One vector is turned by the same rotation once a tick. Each row is the vector after some number of ticks, and that number follows the row.
The counts run from 0 to 233.
[101 128 135 130 158 154 142 136 148 133 101 161 116 133 150  89 129 121
 137 108 109 116 133  94 123  98 133 156 132  68  83  73 156  75 155 124
 124 124 131  75 115 183 128 117 124 153 116 127 124 161 112  90 164 115
 182 110 112 104 142  97 177 138 132 167 125 103 121 163 142 118 123 183
 128 103 136]
22
[113  83 162  98 139 120 157 116 162 122  80  91 102 127 141  96 147 108
 143 111  86 119 126 128 120 117 101 154 138  74  99  70 132 112 179 151
 146 128 158  99 103 115 113 135 112 154 141 131 124 162 114 128 154 136
 204 115 143 135 145 151 144 116 138 157 112 110 105 160 147 139 118 213
 138  89 120]
205
[ 79  99 129 122 162 109 117 144 135 152  81 124  98 155 143 121 131 130
 118 121  95 110 112 134  82 136 135 141 121  67 101  75 130 105 162 148
 150 111 149  72  92 133  98 141 116 153 155 138 155 162  85  98 123 156
 190 113 150 137 148  89 130 121 139 161 120 102  87 123 139 115 126 179
 128 109 149]
45
[ 92 119 133 116 139 131 128 142 153 139  82 140 115 157 151 102 135 112
 134 119 103 109 115 119  97 115 135 135 129  54  95  75 136 110 142 142
 142 123 159  65  81 144 109 147 118 152 149 139 143 167  76  91 121 141
 186 124 150 128 142  98 153 127 149 174 111  94  94 126 131  92 114 181
 140 102 147]
37
[ 81  94 132 129 176  97 128 131 130 158  82 125  93 145 126 122 129 155
 127 122  94 117 109 137  93 137 138 148 121  82 104  84 133  80 171 131
 160  91 146  92 104 145 100 124 115 156 157 144 140 153 113 117 129 154
 199  92 139 128 148  82 127 120 137 163 121 100  89 128 152 135 140 185
 120 107 158]
53
[135 115 133  80 125 150 127 130 124 137 128 123 101 123 106 103 134 122
 141  91  67  98 141 104 136 144 128 148 126  94  87  77 149  75 146 106
 144 116 149  55  91 145 144  94 101 158 123 152 109 141 120  97 152 130
 172  80 117 115 136 127 145 115 154 171 138 123 120 178 156 132 126 196
 142 118 123]
73
[106 137 110  90 140 157 148 130 144 138 112 119  98 151 150 107 131  74
 145 107  86  98 122 113 127 103 122 138 126  62  97  81 152 112 154 139
 144 131 126  60  84 152 146 114 126 161 130 136 118 156 102  77 155 138
 169 130 129  76 129 113 160 127 140 160 133 116 115 156 142 107 115 199
 126  99 136]
32
[122 121 138  97 130 163 141 138 115 133 116 129  86 125 129 104 127 120
 138 103  75  97 144  81 138 125 115 156 122  84  88  77 158 100 133 113
 130 115 148  41 100 179 135 102 114 171 122 145 136 138  93  83 147 133
 180 102 127 103 140 115 161 104 137 158 122 113 113 174 163 120 131 180
 156 102 127]
80
[117 109 145 116 162 123 109 101 149 130 113 149  98 126 100  78 126 152
 133 111  90 124 108 111 140 125 127 142 124  84  80  87 134  58 155 110
 153  96 151  81 124 160 116 128 106 176 129 142 138 146 133 111 142 140
 184  74 110 133 149  99 154 127 150 177 123  99 109 148 155 140 119 176
 152  99 136]
69
[107  88 139 107 155  95 110  90 152 116 103 130  92 141 102  82 138 160
 127 119  98 120 110 134 124 125 113 135 125  86 102  94 144  77 159 134
 163  94 154  73 131 100 118 119 126 167 132 150 142 163 132 113 147 149
 195 113 106 133 140 111 139 133 138 176 112 124  80 132 147 163 124 192
 126  94 127]
3
[ 62  99 126 130 176 126 126 139 127 149  82 123 120 147 129  96 145 118
 140 114 109 115 122 136  96 124 147 143 125  47 106  68 138  91 145 133
 141 101 141  88  85 137 107 150 122 140 152 129 131 156  84 115 131 169
 183 100 149 123 128  92 134 125 158 172 118  91 106 125 138 118 128 180
 148 137 151]
102
[104  92 135 108 172 127 165 121 144 137  73 105 100 112 154 119 143  94
 151  97 107 118 138 126 120 100 106 144 122  55 102  54 118 103 172 138
 128 128 155  89  94 128 112 158 113 141 136 120 143 152  88 118 142 154
 181 108 149 139 146 129 128 114 163 165 110  90 124 145 139 117 123 194
 168 101 128]
92
[118 109  98  72 170 129 105 115 168 151 124 138 110 142 110  94 121 118
 128 106  81  86 125 147 134 123 137 129 132  94 100  72 155  83 169 131
 160 117 104  77 121 128 143  88 115 145 128 149  96 142 129  98 170 147
 180 104 123  96 139 108 147 135 164 174 146 135  98 146 120 140 126 206
 119 102 123]
179
[110 116 134 115 153 133 139 127 168 130  82 144 122 135 160  93 143 112
 145 102 110 116 118 112 123  91 127 134 125  63  83  61 132  73 164 141
 136 137 158  80  99 137 116 146 117 139 131 124 145 169  97 101 140 126
 176 119 124 137 143 119 152 141 160 180 118  89 113 143 129 110  98 198
 148  99 134]
28
[114  96 129  92 156 131 166 123 133 130  84  88  80 104 143 121 139  91
 159  97 102 101 141 127 126 107 106 153 120  66 104  57 122 102 161 140
 130 132 148  81 104 123 123 138 116 141 137 128 142 142  97 110 154 147
 183 112 142 114 135 140 129 110 153 154 114 103 120 156 147 118 125 198
 161  91 122]
91
[ 71 107 111 112 167 121 125 146 124 153 106 140 118 152 138  93 137 125
 129 116 108  98 130 137 103 116 145 155 129  67 125  63 169  94 153 129
 144 102 101  64 124 140 136  96 134 134 139 139  88 165 110 103 163 156
 185 113 131  90 144  91 156 131 138 161 138 126  87 144 122 128 154 188
 103 136 150]
169
[131  91 115  71 170 126 116 120 135 153 126 118  99 139 105 104 126 147
 120 105  74  88 159 141 125 145 113 150 123  92 105  72 156  97 149 120
 138 101 112  55 134 121 140  86 113 153 136 148 100 142 123 108 161 161
 189  92 127 120 145 130 140 122 162 170 142 140 101 154 127 147 147 178
 133 126 128]
122
[142  99 136  96 148 122 131  99 160 124 105 137 103 125 118  79 134 138
 131  96  99 123 134 106 138 114 106 135 123  75  83  72 137  77 158 116
 139 118 159  63 123 134 121 131  94 163 123 133 148 151 118 110 139 137
 184  93 111 143 145 139 149 128 169 189 126 110 115 149 138 135 105 190
 173  91 124]
76
[ 98  90 101  87 185 114 139 122 138 155 113 121  87 132 124 104 127 110
 130 101 103  88 120 147 119 116 124 139 128  78 125  64 158  89 176 131
 151 105  99  79 125 116 146  89 140 136 128 140  97 148 122 101 171 162
 169 118 119  86 133 109 137 133 148 162 138 133  89 145 127 149 146 197
 117 107 130]
171
[113 130 127  97 152 162 156 137 132 141 113 134 102 120 146 108 128  97
 152  95  97  97 129 102 140 103 122 152 132  81  93  74 147  80 163 129
 134 138 129  64 101 161 144  98 124 144 120 138 105 141 118  82 176 117
 169 118 114  87 127 122 162 122 134 162 126 113 115 177 152 122 126 207
 134 102 130]
24
[138 111 127  92 143 137 154 131 134 133 112 122 104 110 137 109 138 123
 154  91  93 101 137 111 131 123 124 148 126  96  97  57 147  73 173 124
 132 135 139  72 119 124 137  85 119 130 120 149 104 146 125 112 176 122
 180 107 111 120 143 146 148 130 138 159 124 120 110 179 141 137 135 218
 128 100 128]
17
[119 112 100  91 147 112 137 102 119 147 121 132  63 127 119 105 126  99
 142  95 104  96 105 121 129 113 124 137 102  80 122  66 146  78 170 126
 163 109 116  52 106 120 153  97 128 149 134 146 125 138 115  98 153 156
 153 110 115 102 134 116 129 114 161 159 139 123  97 136 135 132 127 205
 125 103 141]
228
[124 116 139  95 144 145 149 135 118 141 114 132  99 120 133 110 129 133
 146  94  81  97 139 100 135 124 118 162 126  94  99  71 152  67 165 118
 134 129 140  65 112 144 143  84 129 142 126 147  95 144 121  95 180 122
 187 106 102 104 152 126 154 124 130 156 128 120 106 183 150 145 142 204
 128 104 135]
16
[108 116 143 127 157 135 139 137 123 134 110 149 102 130 141  98 129 157
 129 109 106 123 133  94 131 118 130 163 128  89  92  78 158  65 150 117
 136 101 136  67 128 170 128  94 131 161 121 143 125 158 119  96 165 128
 190 103  93 106 149  99 171 133 114 153 118 104  93 169 153 141 152 189
 120  95 138]
14
[ 71  99 119 122 171 112 100 128 119 152 106 127 122 144 115 108 137 146
 129 115  98 108 110 133  97 126 146 139 120  67  97  84 143  78 138 119
 147  93 143  77  90 124 110 139 117 149 151 146 144 151 100 116 124 179
 184  99 137 123 136  87 127 127 159 173 124  96  83 121 146 122 130 178
 143 123 146]
110
[ 84 119 157 121 163 163 130 121 157 122  98 127 130 136 136  86 136 118
 137 111  89 121 138 113 133 103 124 143 148  61  72  97 147  97 124 134
 124 112 155  74 110 160 107 155 124 165 123 120 127 150 105  98 142 140
 193 119 122 104 124 105 175 131 133 173 102  99 108 152 157 124 116 178
 161  98 124]
143
[133 100 122  95 155 116 115  84 161 135 113 127  97 126  97  78 129 138
 138  96  78 123 118 139 142 133 118 133 127  79  92  73 140  67 165 112
 160 107 140  87 112 122 132 111 101 159 130 143 116 143 149 121 153 148
 181  79 116 137 137 123 131 126 164 182 137 124 108 149 136 161 114 199
 146 101 122]
67
[ 81 107 158 117 147 143 137 125 140 122  90 125 127 153 146  83 151 115
 135 116 113 119 133 106 115 100 123 144 141  48  94  80 154 109 124 137
 132  99 157  57 102 131 113 151 134 161 137 125 137 170  88  99 136 152
 191 132 128 114 127 101 162 125 132 170 103  99  95 137 148 121 118 177
 147 113 134]
151
[107 104 138  74 134 147 148 120 130 131 104  85 112 122 133 110 149  90
 158 100  81  93 136 120 138 110 110 141 132  71  96  80 138 104 139 140
 131 130 157  72  96 102 140 122 124 146 126 139 120 148 102  98 152 155
 182 131 133 100 119 152 140 119 149 167 105 106 101 165 155 133 119 210
 152  96 114]
147
[ 68 100 117 123 182 119 120 150 122 149  96 150 119 143 138 100 145 138
 127 117 108 101 131 129  94 124 151 153 131  72 111  64 164  80 156 126
 142 103 117  76 113 133 120 110 134 133 148 148  99 165 103 110 154 160
 189 110 123 113 146  89 151 144 135 169 119 107  89 134 128 126 156 184
 111 138 153]
168
[ 89 116 115  88 135 135 145 138 136 145 108 117  84 164 143 104 124  84
 127 121  87  90 129 132 107 120 120 147 128  63 117  72 167 131 150 156
 156 121 120  57  93 149 140 118 136 170 137 139 119 157  91  87 140 153
 176 123 151  91 137 103 145 111 144 156 138 133  96 144 136 112 121 189
 122 105 140]
40
[ 83  94 121 122 184 101 131 129 127 151  83 129 112 129 146 114 147 140
 132 115 126 105 114 135  93 111 141 149 119  68 114  62 136  72 170 136
 138 104 133  87 118 109 110 133 133 126 146 140 134 166 100 117 147 160
 190 117 125 129 143 100 127 136 147 169 108  96  85 119 137 131 135 192
 125 105 150]
166
[ 60 117 133 134 139 137 148 132 121 131 103 137 102 160 137  78 146 104
 142 107 106 130 110 118 117 113 132 149 139  56 105  80 173  86 143 123
 161 101 133  80  94 148 136 132 141 157 134 135 114 166 108 102 147 143
 181 110 117  86 130  88 154 123 117 161 129 109 100 152 141 133 131 186
 122 135 143]
217
[ 96 101 133  82 137 123 147 124 115 125 102 100  90 121 129 115 141  85
 150 108 108  92 123 119 119 119 111 139 131  72 118  76 149 111 145 140
 144 117 147  60 102  92 135 125 140 145 137 146 128 151  93  98 149 169
 172 146 125  92 123 133 128 117 134 146 111 110  87 152 150 127 128 212
 141  93 134]
155
